One turn moves each row of this set onto another row. After a few examples, where does it send each row asked below?
q443: [ 18 -31   2   6  16  -3 -14  11  -5  19 -21 -36  32  -6 -31  13]
q285: [  5  39  -8  14   7 -38   4  -9   0  32 -25  16  -6   4   9  -6]
q612: [  1   8  -2  14  -6  -1 -18  41  -9 -18  -3 -40   1 -27   0  -1]
q746: [  3 -34   2  -8  10  21  -1   5 -26  -6 -23 -26  37  11 -30  10]
q462: [-14 -24   1  -3 -19  22  -9   9 -24 -38  -7 -20 -16   7   9 -12]
q724: [ 10 -11   9  19  -3 -14 -22  30   3   1  -9 -44   1 -30 -10  -3]
q769: [ -1  32 -17  10  14 -34  14 -18   0  25 -12  25 -13   9  10  -4]
q304: [ -7 -42  -5 -14  -6  32  -1  -6 -29 -25 -16 -13   7  26  -6   1]
q594: [ 11  -7  -6   5  15   3 -11  29 -14   5 -15 -37  39 -11 -28  17]
q597: [ -6  -5  11   9 -16   6 -15  30 -16 -29  -6 -38  -3 -22  -3 -11]
q513: [-16   2  16  12 -23  -3   8   9  -4 -27  19 -12 -31  14   7 -17]
q750: [  1  35 -11  10   3 -33   5 -14  -2  27 -23  22 -17  13  17  -9]
q795: [  8   8  22   9 -17  -5  -9  37  -7 -12  18 -16 -13 -26 -10 -13]
q900: [  0 -12   9  -7 -25  13  -2  12 -16 -24  18   6 -36   7   8 -17]
q294: [  9  26  -6   4  16 -25   9 -25  10  34 -27  27  -4  21   7   0]
q992: [  7  33 -11  10  13 -36   6 -15  -3  39 -29  17   5  11   2  -1]
q234: [ -1 -43 -17  -8   7  31 -19   7 -27  -7  -5   4   3  37 -14  -2]
q735: [  0  37 -16  14  16 -37  12 -15   1  28 -14  22  -7   5   7  -2]
q755: [ 21  -2  22   3   6  -5  -4  30 -10  13   4 -18  29 -18 -41   5]
q318: [ 10 -33 -10   0  20  18 -22  21 -22  10  -8 -12  33  18 -36   8]
q483: [ -5  15  26  24 -10 -19   3  29   4  -8  15 -31   3 -12 -19  -7]
q762: [  8 -33 -18 -12  16  24  -2   2 -25   2 -20 -17  34  26 -20  20]
q664: [  7 -36   1 -20  -7  27   8 -11 -26  -9   4  17  -9  36 -11  -3]
q52: [ -3 -20   0  12 -17  -1 -20  15  -1 -20  -3 -27 -35 -11  18 -15]
q359: [  2 -10  11   7   2   6 -10  28 -17 -10 -16 -41  32 -17 -27   5]
q677: [ -2 -49 -12  -6  -9  18 -10 -12 -13 -15 -12 -10 -28  24  14  -6]
q27: [  9  36  -1  10  12 -32   8 -14  12  32 -23  19  -9   6  10  -2]
q478: [ 22 -30   8 -14  11  15   6   1 -22  15  -3   1  32  20 -42  12]
q823: [  0 -27   9  -5   9   9  21 -15 -15   7  -1  -5  28  45 -35  12]
q193: [ -5 -34 -23 -14  -4  31  -3  -4 -27 -22 -11  -5  -9  33  11   4]
q935: [ -5  -7  -3  16  -7   6 -33  46 -12 -16   9 -21 -14 -10  -3 -16]
q514: [  2  32 -16  12  20 -36  13 -17   1  31 -16  23  -1   7   1   2]
q406: [-14 -26   5  -5 -13  14  18 -16 -15 -17   9   5 -16  48  -3  -6]
q445: [  6  33  -3   9   9 -28   8 -17  13  27 -21  23 -16  12  16  -6]
q854: [  6  -1  22  13   9 -12  12  14  -4  14   2 -27  39   8 -44  11]
q880: [ 11 -54 -10  -9  12  17  -6 -15 -16   9 -24 -15  15  28 -17  11]
q329: [  5  24 -15   4  13 -30   8 -24  -6  37 -30  25   2  22   4   0]
q330: [  0  28 -19   8  16 -31  14 -23  -2  26 -15  29 -10  15   9  -1]
q34: [  8  -9   0  15  11   3 -31  46 -13   4   0 -27  22 -12 -30   0]
q870: [ -9  -9 -13   2 -17  15 -13  21 -15 -33   0 -20 -27   1  24  -9]
q282: [  7  27  -6   5  11 -24  10 -24   9  29 -23  28 -13  21  15  -3]
q846: [ 12  33  -2   8  17 -29   9 -18  12  35 -26  20  -1  11   4   1]
q171: [ -9 -27 -14   1  -9  23 -27  22 -20 -23   6  -2 -27  20   7 -15]
q942: [  2  25 -16   5   6 -28   7 -24  -5  29 -27  26 -11  23  14  -6]
q243: [  3  28 -19   7  20 -33  13 -22  -2  31 -15  27  -2  14   3   2]

q942 moves to q750
q594 moves to q762
q514 moves to q243
And these:
q27 moves to q846
q513 moves to q483
q34 moves to q318
q755 moves to q478
q443 moves to q880
q359 moves to q746

